Each named turn below is shown by a few rows before and after it. Which turns, in which order, take the first row of each later pair to the second? The first pair is answered.
V (before |-> after):
[ -7 -13 -18  -7   1  19  19 -17] |-> [-10  13 -27 -10   5  16 -13  17]
[-16  -7  10 -22  -9   4 -44  47] |-> [-20 -52  31 -15  -9  -3 -15 -22]
[-10   7   9   2 -12  19  41  -9] |-> [-13  34  -2   3   0   0 -10  29]
[-38 -12  10  31   4 -43 -14   0] |-> [-26 -20  -4  31 -19  -9  47  -3]
J (before |-> after):
[  5 -13  -2  -7   8   5 -11 -26] |-> [  8   9 -16  -5  10  12 -24   7]
[ 22  24   0 -20   4 -11  -4  38] |-> [ 15 -19  25 -18  12 -28  11 -24]
[-37 -57  -5  36  -5 -11  24 -82] |-> [-30  45 -64  31 -15  14 -27  66]
[ -5 -16   2   2   6   2  26 -23] |-> [-18  11 -21  15   4 -14 -17  10]
L (before |-> after):
[ -2  -4  -2  27   1  -5   7 -14] |-> [ -1  -5  14  14  12  -8   4 -18]
[ 14 -13  -4   7  20 -35 -16  11] |-> [ 10 -14 -23  16   8 -29 -14  14]
[-18   2  -4  -4  26 -20 -19   4] |-> [-31   2 -22   8  10 -16 -14   8]
[-34   5 -43  28 -23   3 -15   5] |-> [-24 -27 -17  24 -20   5  26 -36]
F (before |-> after):
[ 18  27   5 -20  14  10  12  31] |-> [ 10 -15  23 -10  18  -6  21 -30]
[-10   8 -30  -3 -14 -12 -10   4] |-> [ -2  13  -4 -24  13 -16 -16  12]
[  3  14 -22  -6  22 -12  -4   1] |-> [  3   6 -16  -6  25 -14   3 -15]
Now pairs of rows:
Each pair is 2 to 3 turns apart.
[ -9 -32  -3  16 -19 -11  19 -49] |-> [ 23   5  -2 -18 -13  24  55  12]	L, V
[  6 -41  11  13 -12   0  47 -45] |-> [-22 -24 -13  40 -15 -36 -23 -36]	J, J, J
[  6 -14 -38   9 -24   3  31   2] |-> [ 10 -30  10  -8  14 -28   4 -32]	F, J
[-15 -24 -32  32 -23   7  19 -30] |-> [  1 -27 -16  14 -15  13  39 -33]	J, L
[ 16 -33  25 -12   7  22  61 -29] |-> [-22  21 -53  35 -31   6  -9  36]	J, V, J
[-30 -37 -13  27 -35  -8  27 -49] |-> [ -9  -1 -34  12 -44  34  56  17]	F, L
[-11 -38  24  27  22   9   4 -56] |-> [  7  28   9   5  39  24 -41  47]	V, L, V
[10 33  5 -7  0 31 73  2] |-> [ 10  18  49 -26  37   2  40 -27]	V, J
[-27 -26 -32  38 -35  -9   1 -35] |-> [ 10  -5 -27   6 -33  39  57   9]	F, J, F
[ 22  -7  43 -30  21   3  17 -10] |-> [ 27  18  31 -30  18  14  10  22]	J, J
[-12 -21 -25  28  -7  19  20  -7] |-> [  7   8  -1  -5  27  13 -15  36]	J, F
[  2  10   4 -11  25  -8 -27  28] |-> [-13 -29 -14  15  -9   0  16 -28]	F, F, L
[  0 -33  48 -13   9 -13  27 -29] |-> [  6  25   8 -15   0   0 -15  62]	F, J, F
[  8 -13  34 -27  16  21  22 -10] |-> [ -8  17 -21   0 -12  26   4  39]	J, V, V
[-44 -25 -13  25  -7  22  27 -34] |-> [-50  12  -7  16  14  -4 -45  10]	V, V, F
[  3   9  24   1  28 -22 -61   7] |-> [ 31   6  47 -28  40   8  -9  11]	J, V
[-25  25 -26  22  -4 -10 -36  22] |-> [-21 -16  20  14  14 -24 -19 -44]	V, L
[-11  -1 -18  34 -15 -20 -25 -22] |-> [ 26   8  -4   2 -14  25  40   6]	J, L
[ 57  42   2 -42  17  33  31  33] |-> [ 46  42 -31 -17 -12  42  45  35]	L, L
[ -2  32  23   0   9 -46 -45  23] |-> [ -6   2  43   5  14 -53 -36 -24]	J, J
[ -5  21 -44  11 -10   7  -9  31] |-> [  3  28 -27  -5   3  14  -9  41]	J, V
[ 3 33 -6 -2 37 19 -5 60] |-> [17  4  7 -8 29 39 58 22]	F, V
[  0  33 -43  25 -23  -1   1  42] |-> [  1  37 -35  18  -8 -10 -16  49]	F, F, J
[-18 -17  13   9  18 -42 -39 -35] |-> [ 23  25  -2 -24   7  25  21  48]	L, J
[ 12   1  39 -21  31 -34 -41 -18] |-> [ -6 -30   9  14  -6 -28 -11 -60]	F, L
[16 19 -7 -1  4 18 15 28] |-> [ 17 -13  26  -6  17   3  17 -24]	F, F, L
